Each row of M is roughly a mix of the hidden directions of one of several groups; some rows fit no group.
M (128 x 12):
[[  9 -18  19 -20  -8   0  -8 -37  -6   9   6  35]
 [ 34  26  -4  21  28   0  13 -11 -20   2   7  14]
 [ -4 -13  14 -21 -26   1   3  -2  14   9 -27  39]
 [ 45   3   7   4   1  10  -8 -23  16  -7  -9  29]
 [ -2 -28 -18  -6  14  13   0 -37  30  -5  13  10]
 [ 36 -33  -1   3   7  20  10   8  18   3 -18  19]
 [  6 -21   6   2 -28  16   9  27 -17  28  -3  23]
 [-30   5 -36  18  14  -1 -21  -6  -7   1  26  -6]
 [ -8  37 -14  -1   9 -24   0   5  -5 -39   6 -10]
 [ 22   5   7 -21  23   8  25 -14 -19 -21 -26   9]
 [-38  -9 -16  11  19   9  -4   4   5 -10  13 -36]
 [ 39  -4  12  -5 -12   3  14   9 -30   1 -11  29]
 [-15  -7  -9  -5 -19 -22 -13 -13  28  33  20  12]
 [-26 -38 -31   4  -4   0  -1 -26   4   1  16   1]
 [-22 -29  18 -14 -31  12  -3  22  -8  -4 -20  11]
 [ 22   7  -2  -4  21  -5 -18  -5  39  -3   5  33]
 [  3  -1 -32   4 -11 -47 -14  15   0   8   6  -8]
 [  2 -32 -18  -1 -21  -1 -10 -26  29  -1   5  23]
 [ -9 -36 -14  -7  17  15  -2  -9  -3  -4   8  41]
 [  7   4  12 -27  -5  -7  11  11   7 -34 -36  16]
 [ 16  23  -4  13  12   9   2   9 -17 -26  -7 -42]
 [  7  20  22  -9  20   7  25  18 -30  -5 -13 -23]
 [-22 -16  -3  -1 -12   8  -5  -6  49   8  20 -12]
 [-20   0  -6  18   1   9   0  21 -14  -3  10 -49]
 [-20  20   0  32 -10  -7 -29  12 -15  18  15 -14]
 [  8  -6  18   2 -20  18   8  10 -23  18 -23  36]
 [-14   4 -14   5   9  24   7  34 -25   0  29 -16]
 [ 39 -15  19   2 -18  14  11  11 -21  13 -14  18]
 [-28   9   5   9 -14  -5 -20 -31  19  23  18  16]
 [ -7 -15 -23 -10   6 -11   8 -33  -9 -15  -7  38]
 [-31   4   6   6 -19   2 -17   9  33  19  19 -20]
 [ 14  23  24   1  20 -13   4  10 -12 -42   2  -7]
 [-18 -15  13 -20  -2   3  -2 -32   8  -9 -17  38]
 [-36   1   9  19   1  17  -3  -1 -26 -27  12 -18]
 [-24  21  27  20   2  -9 -18 -20 -13  16 -18 -17]
 [ 29  15  24   5  19  14  13  11   6 -38  -9  -2]
 [ 37  24  10  13  -3  -6  -2  20  -6  10   8 -33]
 [ -1 -17 -34  -4  30  18  18  -5 -11 -13  25  -8]
 [ 30  -3 -13  35 -11   6  -2  -7 -36   3  11  -8]
 [ -5   5 -21  22   0  -2   3 -10  30  36  27   3]
 [ -1   9 -15  14   6  -5   0  21  12 -11  -1 -52]
 [  8  -1  22 -18 -25   0   5  -3 -13   1 -19  44]
 [-27 -15 -26  14  25   8  -3 -16 -14   7  31  -6]
 [ 13  35 -16   8  21 -25   0   8 -24 -10  -3 -22]
 [-17 -27 -27 -23   5 -27  -2  23   2  -4 -18  12]
 [ 18 -17   7 -21   8   3  14 -15 -19 -20 -21  35]
 [-21  13  14  25 -17  15 -33  10 -20  16   4  15]
 [  1 -12 -35 -16  18 -15  18  -6 -14 -32 -15   5]
 [  6  27  10 -18   1 -17   9   6 -34 -34  -9  -4]
 [ 27   9  -6  10  16   0   9  -3 -44 -13  20  13]
 [  5  22 -19  26 -11  -5   0  19 -11  -6  28  32]
 [ -8 -19 -24  -3  -9   7 -11 -20  38  15  16 -21]
 [-11 -18  35  -9   7  23  -2 -19 -33  13   5   4]
 [ 29   0  19  -4 -35  -4   8   9  33   6  -2 -16]
 [ -8  13  10 -29  -1  -9  -8  11 -31 -17 -33 -15]
 [ -7 -36 -18 -22  -4  -4   6 -14  18  25 -25  -1]
 [ 19  12  18 -23  25  10  11 -15   2  -1 -20  34]
 [ -9 -24  18 -11  -5   5   3 -34  -7  -9 -31 -23]
 [  6 -34  12 -19 -18  19   9  14  22   1   4  29]
 [  8  21   0  -2 -32 -14 -12   7 -21  34 -20   5]
 [  7 -34 -34   0 -26  -4  -2 -13   7  -8  10  22]
 [-33  -5 -21 -14 -19  -9 -15   0  39   0  10   5]
 [  6 -17  13  30 -18   0   0   7  26 -15  36  -2]
 [  1 -17 -39  18  -4  -2  12  17 -22  16  10 -24]
 [-26  16 -14  19  14  -6 -18 -22  19   3  30 -12]
 [-43  23  18  -2  -4  -2 -10  18   4  14  -1 -25]
 [ 23 -19 -39 -11  11   4   3 -10  15  20 -19  16]
 [-23  12 -18  13  20  -4 -17 -17  25   8  33   8]
 [  1  26  24  10 -13  -2  -3  35 -33   8  -9  -9]
 [-25  -2 -15  -8 -18 -26  -7  20  27  29  -1   8]
 [-38 -24   6 -10 -31  10   1   6   6  10 -20  14]
 [ -5  -3 -10  11 -11 -14  -3   7  51  16  23   0]
 [  2  30  10   7  -4   9   2  30 -42  -2  -6 -12]
 [-37  28  11  16 -15   1 -27   6  -6  14   0 -16]
 [ -6  -8  -3 -28  10  13   1   7 -31 -17 -39  -8]
 [-26  -1  -9  15  -8 -14 -16   1  27  18  25 -29]
 [-11  11  -9  11  11 -20  -3  19  10 -29  16 -38]
 [ 34  -1  -3  -5  22  -6   8  -8 -30 -11 -14  30]
 [ 18 -19   7 -29  11  10  22  -7   1 -16 -21  31]
 [-33   9  22 -23  -6   0   2  31   4 -11 -25  -6]
 [  9 -34   1  -8  11   9   6 -40  19  -3  -6  21]
 [-31  -2  -3   3 -37 -11 -13  11  24  14  10 -19]
 [-18  21 -22 -19   2 -12  -4  15 -15  24 -32 -13]
 [ 11 -14   3   3 -20  11   9  15 -32  29   9  31]
 [ -4  18  19  16  -7  19   9  31 -27 -16 -17 -18]
 [-34  12   4  26  -7  -5 -26  -1   2  22  15 -24]
 [  8   4  35  -2 -17  -2  -1  30  -1 -36 -13  -4]
 [-40  -4 -28   9  -9  13 -24  -6   5   3  24   1]
 [ -6 -17 -49  -5  13   0   3 -19   6 -16  19   6]
 [-29  14 -11   8  13   0  -9  -1 -48  -6 -10   5]
 [ 41  -7   2 -11  16  11  17 -10 -10 -17 -14  27]
 [ 34   5  10  -1 -20   1  15  26 -32  -3 -10  17]
 [-37   7 -10   7  11  -4 -17 -19  34  -2  11 -18]
 [  2  22 -14  25  12 -16   8  30  26  -7  13 -20]
 [-29   2 -27  13 -13  -9 -10  19   0   8  28 -26]
 [ 16  12 -22  18  17  -3   1 -26  27  17  28  -7]
 [ 22  -5 -23 -14  12 -11  20   7 -13 -33 -18  22]
 [ 26  18  14 -17 -13   3  17  37 -16 -12 -15   6]
 [ 12  32  13  23  -4   1  -1  14 -30 -27  17  -5]
 [  0   2 -17 -20  40  -8  11   2 -15 -31  -1 -18]
 [ 46   8  23  -5  -2 -10   1 -25 -13   1 -16 -12]
 [-16  -2  26  -4 -30   6 -11  -9   6  30   1  31]
 [  3  -5  19   9  13  10 -16 -21 -21   2 -21  41]
 [ 33   2 -15  14 -37  -9  -3  27 -15  -3   8   5]
 [-18 -13   2 -17  10  18   3  11  36 -27  -8 -24]
 [ 41 -18  -9  12  20   8   1 -21   0  21  13  14]
 [-17 -15   3 -17  12   1   5 -30 -15 -11 -31  28]
 [-22   9 -20   7  -5 -39  -9   2 -20  26  17   3]
 [-11  -5 -11  17 -33   3   1  15   6  15  32  30]
 [  2   1 -33   0  32 -10   0   7  24   1  11 -32]
 [ -4  24  11  17 -19   5 -15  12  33   6  33  -4]
 [ 56   2  -4   3  11   1  12  23  -7   2   0   4]
 [-23  21  26 -10 -12 -18 -15  -1  14 -15  17 -29]
 [  9  -5 -18  10  -2   4   1  -9  35   5  34 -31]
 [ 23 -29  -2 -23  13   9  25 -21  15 -14  -8  16]
 [  8 -30  23  -6  -6  27   3 -25  -8  -3   3  31]
 [ 33  -3 -21  16  18   1  12  -9 -12  18  -1  34]
 [-30  14  -2 -10  14  -5 -21  -7 -10  -8 -22  38]
 [-31 -15  18   4 -19   0  -9   8  13 -23  24 -27]
 [-57  -2   3   0 -17   5  -4   2  -3 -17  -5 -10]
 [ 41  17   1 -26  16 -22   7  -2  10  -8 -18  -7]
 [-22  18  -8  10   5 -21  -8   3  11  -9  27 -39]
 [-17  10  18 -23  23   1   0 -11 -33 -28  -8 -11]
 [ 10   8   2   0  10   7   3  21 -17 -39 -20 -32]
 [  2  -6 -25  -8  35 -10  19 -31   6 -13   3 -20]
 [ 15 -15  27  17  -2  33   5 -24  -8 -17  20   5]
 [-19  -9  21  -4 -43  -8 -12  28  13  -1  -6  -5]
 [-21 -20  12  -8 -28  -4  -9   9  41  16   8   1]]
Here is one row from each group, named. Which group is each of the other rows in?
[-12 -11  -8   7  42   0  -5 -42   9   2   5   0] : <81>
[ 35 -22   3   7  -5  13   1  -7   8  33   1  29] : <75>
[ 10 -24 -35  21  17  -9  12   4 -15   9  10  26] : <54>

[-20 -16 -16  -6 -10  11  -4  27   4 -15 -19 -38] : <54>
[  1 -29  -9 -35   8   4  23  -4  11 -17 -10  26] : <81>
[  7   1 -44  -1  12  14   5  16  -3 -15  34  -4] : <81>
[-31  -6 -14  -8   4 -21  11  11  16   7  16 -38] : <81>
[ -9   1  36   0 -26  17   5  26 -17  -2 -20  15] : <54>
[-27   7 -15  23  -5   0 -12   3   7  24  28 -29] : <75>
[ -4   0 -26  16  27   2  -8   4  14  23  35 -18] : <75>
[ 16   1 -17 -15  26   3   1   4   2 -35 -20 -29] : <54>
[  2 -19  -8 -33  12  11   2   9  -6 -22 -40  -1] : <54>
[ 10  -6  14 -23  -3  -3   8   9  17 -22 -42 -21] : <75>
[ 18   6   0 -16  -1 -34  21 -18  -3 -14 -34 -10] : <81>
